In the rows, 128 means zero.
Each path below is one point turned by a fixed rotation once a step. After each direction that follows a path, write how fast that rotation turns it, in deg/step (0 if it stays still).
Each turn is a multiple of 5 degrees from 10 to 175, or 0.
Each row of a path follows its step; steps can be skipped.
Path 1:
step 0: [117 128 133 123 122 133 126 127 123 126 125 127 128 127 120 140 122 130
 132 131 127 129 121 129 132 132 128 125 131 132 122 127 129 115 131 127
 126 123 132 120 128 125 128 114 130 126 144 138 135 129 146 132]
step 1: [118 127 129 124 141 136 128 119 132 124 126 119 132 125 137 128 129 128
 133 133 122 129 126 142 130 117 130 123 125 132 139 128 122 128 120 130
 133 135 130 125 123 120 117 127 119 133 135 129 129 131 120 129]
step 2: [119 130 128 127 115 131 131 130 131 123 131 124 132 118 130 127 126 139
 127 136 122 116 132 122 127 130 134 123 121 125 144 115 130 132 143 122
 129 125 127 129 134 126 130 129 135 129 125 121 128 133 126 129]
step 3: [119 130 122 134 127 124 129 127 129 130 122 129 122 122 128 130 128 117
 129 127 126 131 123 132 124 133 135 127 138 134 122 123 127 128 140 122
 118 124 133 116 116 124 129 131 126 134 118 127 143 122 125 138]
step 4: [129 133 135 136 131 134 135 135 128 123 132 116 119 129 125 123 131 125
 124 117 130 135 135 129 112 128 137 132 125 137 138 132 121 139 123 134
 122 129 131 123 134 124 131 124 123 132 130 128 122 135 126 132]
step 5: [131 127 124 139 126 126 123 125 127 134 127 131 121 121 131 117 122 136
 131 136 135 131 121 120 131 132 135 120 119 135 126 128 138 129 130 134
 127 118 118 132 137 129 138 120 125 137 129 136 132 129 124 125]
step 6: [128 137 129 137 131 137 122 133 128 115 113 131 124 128 115 123 137 131
 127 119 126 136 121 129 135 130 121 123 134 128 124 126 129 119 125 118
 129 128 126 127 125 127 123 126 135 133 136 131 133 126 120 132]
step 7: [122 123 124 135 135 135 125 123 131 121 138 124 130 128 127 127 124 138
 131 125 123 125 130 127 125 121 118 134 135 133 125 128 126 137 123 134
 135 124 125 141 143 111 122 130 127 130 125 126 130 131 127 135]
step 8: [123 128 131 138 119 130 127 124 130 138 126 133 131 118 131 130 126 125
 132 127 127 129 133 127 137 141 127 125 125 121 136 138 129 118 129 120
 134 126 130 131 129 113 136 125 137 135 117 124 124 129 132 124]
step 9: [134 127 132 133 128 125 135 129 141 124 135 127 113 126 120 129 138 114
 131 132 131 132 127 128 128 136 129 121 131 123 122 125 124 129 130 131
 131 134 134 130 125 121 111 128 126 126 130 119 137 124 123 123]
step 10: [131 123 124 125 122 128 141 124 127 127 126 126 132 131 119 132 127 131
 139 126 137 131 132 111 133 124 132 136 122 136 127 130 128 137 122 123
 125 122 135 125 139 128 120 120 121 133 123 121 120 134 129 131]
Directions:
[129 129 129 127 126 129 128 130 126 128 127 129 127 129 127 128 126 125
 125 132 126 128 130 129 125 124 129 127 127 130 131 127 129 129 129 126
 127 129 128 126 129 129 130 131 125 131 127 132 131 128 126 130] -> 35
[129 127 129 128 134 129 130 127 130 126 127 127 125 129 129 127 131 126
 127 126 130 128 131 131 126 126 125 125 129 126 129 127 125 129 128 126
 128 129 129 128 126 127 128 124 128 127 129 130 128 126 125 128] -> 135
Path 2:
step 0: [129 132 111 132 139 132 126 119 119 133 129 123 128 121 134 132 133 132
 131 131 130 143 129 117 120 122 127 123 135 135 124 138 128 125 129 133
 120 147 128 120 123 124 123 133 134 134 131 135 124 116 124 130]
step 1: [127 130 121 127 133 138 119 140 120 131 125 128 140 124 140 139 135 120
 126 130 126 147 127 120 125 130 132 126 128 130 114 127 128 115 136 123
 128 134 117 126 133 124 126 129 128 124 127 128 124 135 120 141]
step 2: [118 127 128 114 120 146 122 123 130 124 136 122 130 118 137 134 136 122
 125 126 132 135 119 124 139 132 131 138 128 128 120 134 124 123 128 126
 128 143 118 119 132 121 129 132 127 136 136 123 125 119 127 125]
step 3: [132 128 129 116 136 139 128 131 127 127 126 126 129 121 140 124 130 123
 136 133 118 132 124 121 132 134 124 127 123 136 126 122 131 128 124 130
 129 135 125 121 129 125 112 136 134 139 143 143 130 114 125 141]
step 4: [126 130 120 118 133 135 134 135 115 135 129 122 133 124 123 113 133 128
 130 123 125 141 125 125 137 137 135 131 127 137 114 127 132 126 127 130
 119 135 114 126 128 130 115 126 118 128 126 139 120 128 120 125]
step 5: [124 126 121 119 117 136 125 137 116 128 128 124 130 129 138 116 131 127
 122 136 130 138 144 131 119 135 132 133 131 124 116 133 125 116 124 133
 122 130 119 119 126 123 123 133 126 138 137 127 137 117 126 124]
step 6: [122 123 130 116 129 134 117 132 121 145 130 124 128 121 134 129 135 132
 127 126 134 137 126 117 126 129 138 130 132 138 126 137 133 115 126 120
 128 126 131 134 126 138 118 136 130 136 129 134 140 112 129 134]
step 7: [121 127 127 118 135 134 130 115 106 141 119 131 129 122 131 141 136 121
 130 125 132 132 134 128 129 130 134 128 128 123 118 129 141 123 126 125
 119 133 121 125 125 119 118 123 130 126 131 138 125 119 133 129]
step 8: [120 129 121 125 130 138 137 131 122 127 117 118 130 115 129 134 122 129
 118 125 136 142 133 127 124 135 133 125 124 129 117 122 136 117 131 128
 136 141 125 122 130 133 134 123 123 137 140 133 136 120 129 136]
step 9: [117 125 123 125 138 127 124 120 122 121 127 122 133 129 136 135 134 133
 126 120 135 132 124 113 129 136 126 129 127 137 122 127 130 114 113 135
 119 134 115 125 134 131 121 131 126 137 131 122 138 123 123 136]
step 10: [131 130 115 128 129 136 124 129 111 133 125 120 125 112 143 132 138 121
 135 129 126 127 125 121 129 133 127 133 128 137 120 123 129 122 117 126
 122 130 123 124 124 132 134 122 140 130 136 133 123 121 115 125]
Directions:
[129 126 129 127 132 125 124 127 127 124 129 130 127 126 128 129 126 127
 130 126 127 126 128 127 128 128 128 128 127 130 127 130 128 127 125 129
 129 129 132 129 128 130 126 131 130 127 127 130 125 123 127 126] -> 110
[127 131 128 127 125 128 128 127 130 125 131 129 129 129 130 128 130 128
 125 127 127 128 130 127 128 130 129 128 124 127 130 127 128 126 128 128
 129 130 132 125 125 129 129 130 123 128 128 128 131 127 129 127] -> 115
Path 3:
step 0: [127 121 135 126 126 135 126 125 128 128 130 136 111 146 129 127 123 133
 127 142 130 129 129 125 134 124 128 127 130 118 120 118 112 134 134 119
 125 128 129 135 127 126 129 125 131 124 133 131 126 132 127 125]
step 1: [135 111 126 133 134 121 128 120 126 140 130 129 128 129 121 129 122 135
 129 123 130 124 133 135 125 130 146 123 134 134 133 127 139 122 123 126
 129 127 130 128 137 131 127 124 137 122 138 123 130 134 120 135]
step 2: [132 117 132 128 122 139 132 133 130 137 129 137 138 118 133 130 139 127
 129 128 122 137 123 127 126 118 124 118 117 129 120 129 128 127 120 131
 123 122 124 131 134 127 121 125 121 121 121 129 126 125 124 118]
step 3: [114 128 113 144 123 128 135 130 126 122 123 125 131 125 133 134 125 128
 119 127 116 122 125 125 132 132 124 134 124 126 127 128 139 122 132 116
 127 124 129 137 122 129 135 132 130 131 127 133 126 128 117 132]
step 4: [121 127 131 125 125 138 124 129 138 135 118 126 130 133 125 128 115 122
 139 135 131 124 132 129 136 126 126 138 132 124 128 126 121 123 125 135
 127 127 120 123 127 124 139 131 135 129 114 118 139 123 130 123]
step 5: [130 126 131 133 134 120 116 131 121 126 133 116 126 132 115 118 120 130
 125 114 124 127 134 132 119 125 125 125 133 130 124 129 121 132 130 131
 119 126 130 140 137 119 124 135 131 137 125 132 128 127 125 129]
step 6: [143 124 132 127 128 131 123 122 132 128 127 128 118 127 127 131 138 124
 133 135 115 131 121 133 138 139 131 118 122 119 125 131 128 132 130 134
 129 125 138 133 118 122 124 130 123 127 132 118 137 125 130 135]
step 7: [134 126 115 132 134 123 136 123 125 126 133 137 127 127 145 129 122 122
 130 138 122 136 133 133 129 119 129 129 127 138 125 129 122 120 131 125
 130 135 136 125 135 126 125 133 144 132 133 137 128 128 127 129]
step 8: [122 126 127 129 138 137 132 124 133 140 122 135 131 127 122 128 132 127
 144 120 134 126 138 126 137 122 128 139 120 138 132 126 127 129 130 132
 131 122 128 135 125 130 129 130 116 114 133 135 125 127 123 135]
step 9: [120 129 127 125 131 130 119 138 126 132 124 130 132 133 132 118 134 129
 118 128 128 132 121 140 129 127 131 130 130 128 134 128 123 127 123 110
 118 124 122 143 126 140 129 122 133 131 128 127 129 122 123 118]
step 10: [129 124 123 135 131 133 121 129 125 126 131 128 120 126 132 120 117 132
 128 133 125 121 129 125 127 134 125 122 122 116 135 122 134 122 118 138
 132 134 116 127 133 125 138 124 118 128 135 121 133 124 116 133]
Directions:
[127 129 124 127 128 126 129 129 127 129 129 128 127 129 126 128 127 129
 129 130 130 129 131 126 131 126 129 130 130 129 126 126 127 126 123 131
 132 128 129 128 131 130 126 128 129 128 126 125 127 130 128 131] -> 110
Path 4:
step 0: [125 132 134 131 121 118 119 131 135 132 127 126 119 110 121 142 122 126
 116 118 123 125 138 121 139 136 117 132 128 133 136 123 131 127 128 123
 126 132 132 123 132 131 134 120 125 128 124 135 132 125 138 128]
step 1: [130 126 131 134 124 117 138 132 129 132 117 133 126 127 124 124 131 116
 125 128 130 120 136 128 121 134 128 142 123 130 131 118 135 130 122 135
 127 124 128 132 123 145 137 124 131 137 126 141 135 117 121 125]
step 2: [124 122 121 136 126 123 131 118 120 129 122 126 127 113 140 119 128 112
 136 133 131 144 134 134 132 136 122 128 134 127 133 125 122 126 125 124
 133 134 125 145 137 132 133 123 127 135 127 131 131 125 125 137]
step 3: [128 128 131 138 122 128 127 128 123 134 131 119 132 117 120 136 126 125
 114 127 127 126 129 123 141 132 117 128 132 127 125 117 115 123 133 114
 121 126 129 125 139 130 139 119 115 132 131 131 130 121 131 133]
step 4: [136 137 134 135 110 120 133 132 138 130 114 131 128 124 128 133 128 124
 113 130 126 127 138 132 129 137 131 136 125 130 129 124 130 130 129 134
 127 120 135 131 118 133 142 131 124 127 129 126 141 122 126 136]
step 5: [130 134 122 128 124 121 131 124 135 125 122 122 123 111 130 119 130 115
 135 138 133 130 128 129 125 138 132 135 121 130 130 133 130 136 136 127
 135 132 124 139 137 132 126 123 126 139 132 142 136 119 132 136]
step 6: [129 127 122 134 130 121 125 126 129 124 135 118 138 113 132 134 127 126
 115 131 125 136 126 132 126 131 115 127 134 128 137 125 127 124 131 122
 115 133 122 125 137 138 135 119 118 128 126 140 125 117 119 129]
step 7: [133 127 126 126 126 129 122 141 132 135 121 127 122 121 132 128 131 118
 105 119 128 126 142 131 136 138 127 134 131 127 133 117 131 126 125 133
 121 126 137 126 129 139 133 122 121 134 129 120 131 124 131 135]
step 8: [127 133 122 138 124 128 128 124 118 132 119 133 122 129 128 122 128 118
 125 129 134 115 128 139 123 139 127 138 120 124 129 134 123 140 130 130
 130 125 128 143 131 134 131 120 123 134 134 135 142 115 122 135]
step 9: [125 128 119 129 124 124 137 119 127 135 126 111 131 114 137 138 117 118
 123 140 127 135 120 136 133 139 117 132 133 119 135 135 126 127 133 122
 125 131 126 132 136 129 134 131 127 125 127 132 133 122 128 128]
step 10: [134 131 126 130 123 123 138 136 139 128 132 124 128 122 125 132 131 113
 107 128 124 128 131 128 134 128 130 128 133 123 117 118 125 131 134 128
 115 121 133 120 142 132 128 124 125 132 123 125 129 117 129 135]
Directions:
[129 126 127 127 128 127 128 128 125 129 128 127 126 128 128 129 127 130
 131 128 127 129 129 128 129 128 127 124 129 126 128 133 126 126 131 131
 130 128 126 131 130 127 127 124 126 128 128 132 129 129 128 129] -> 115
[129 129 125 125 126 127 128 130 128 127 124 130 128 130 126 127 129 127
 127 130 129 127 130 126 127 129 129 126 132 131 127 129 128 128 126 131
 127 124 132 130 128 127 126 128 128 131 126 128 129 128 126 127] -> 115
[131 128 130 127 129 125 128 130 130 132 128 130 127 132 127 130 129 127
 129 124 127 128 128 127 129 129 130 126 126 127 129 127 132 127 129 128
 124 127 127 128 130 129 131 129 125 127 127 127 130 129 129 129] -> 110
[130 125 128 132 125 130 125 126 131 128 126 129 126 132 129 129 127 128
 126 128 129 130 129 125 128 128 128 130 128 128 127 128 128 131 126 129
 128 128 128 125 128 127 127 124 125 125 131 129 128 130 130 127] -> 100
Path 5:
step 0: [130 140 130 122 121 138 125 129 124 127 124 115 126 125 122 126 123 137
 122 120 127 133 122 129 135 129 123 137 130 134 121 133 122 120 128 125
 128 123 131 146 137 143 127 121 131 130 125 128 135 124 118 129]
step 1: [125 133 132 131 140 126 134 127 128 129 124 112 122 127 120 127 131 121
 118 135 120 134 124 132 140 132 134 134 141 128 119 130 124 124 122 123
 135 125 128 127 123 131 129 122 122 130 134 116 128 123 110 132]
step 2: [123 140 117 117 136 133 125 128 125 119 131 128 119 130 120 127 128 137
 135 127 130 132 132 137 138 127 132 132 146 142 123 134 126 132 130 118
 132 126 126 134 130 125 126 127 130 118 134 119 130 130 124 135]
step 3: [119 127 125 123 132 134 129 127 120 129 126 122 128 121 124 119 122 126
 118 120 124 135 121 128 129 127 123 140 135 137 125 133 128 130 143 123
 126 128 129 134 130 148 129 126 137 121 130 121 131 125 116 122]
step 4: [123 129 128 129 133 128 120 131 130 136 128 110 125 130 127 124 125 124
 124 122 110 128 128 132 133 121 140 124 137 133 118 134 126 129 131 128
 136 125 132 139 123 126 135 113 126 125 136 122 129 130 118 130]
step 5: [125 140 122 126 137 132 125 133 128 123 134 122 121 127 123 120 130 130
 128 120 125 130 133 127 129 131 137 135 132 143 114 141 132 119 125 124
 122 127 125 138 131 131 114 127 126 121 117 121 128 129 125 135]
step 6: [119 126 121 132 135 139 132 124 128 129 120 118 131 124 123 128 125 129
 123 135 124 124 125 135 128 129 125 133 140 132 133 130 137 123 134 125
 127 135 130 134 134 139 121 115 129 117 125 113 136 124 113 132]
step 7: [120 130 126 123 132 131 121 123 133 138 124 115 121 125 115 127 121 124
 123 121 125 131 129 140 139 133 134 119 140 136 124 138 127 134 137 119
 129 129 131 134 126 124 126 126 118 128 131 125 143 130 129 128]
step 8: [119 137 118 120 132 123 132 134 130 137 125 125 122 133 124 121 134 131
 124 125 121 141 127 126 129 135 142 132 131 137 119 128 138 124 136 130
 123 128 135 133 126 141 126 132 128 117 124 116 130 134 127 131]
step 9: [125 130 122 122 120 132 120 128 127 131 124 115 130 123 127 126 128 136
 123 134 113 119 139 125 122 131 136 133 139 128 128 136 131 125 132 125
 129 130 129 135 137 138 132 122 127 118 132 121 139 117 120 135]
step 10: [131 133 130 124 136 133 131 123 127 134 129 114 119 126 118 114 121 116
 134 126 114 125 128 133 141 136 135 125 133 129 123 133 123 125 128 121
 118 125 131 127 128 130 124 128 123 116 119 127 139 123 124 128]
Directions:
[128 126 130 130 128 132 125 127 127 131 127 127 128 125 126 128 128 126
 126 131 125 131 129 128 127 132 128 127 129 128 129 126 124 129 127 128
 127 126 128 128 128 125 130 125 128 128 128 129 126 128 128 124] -> 120
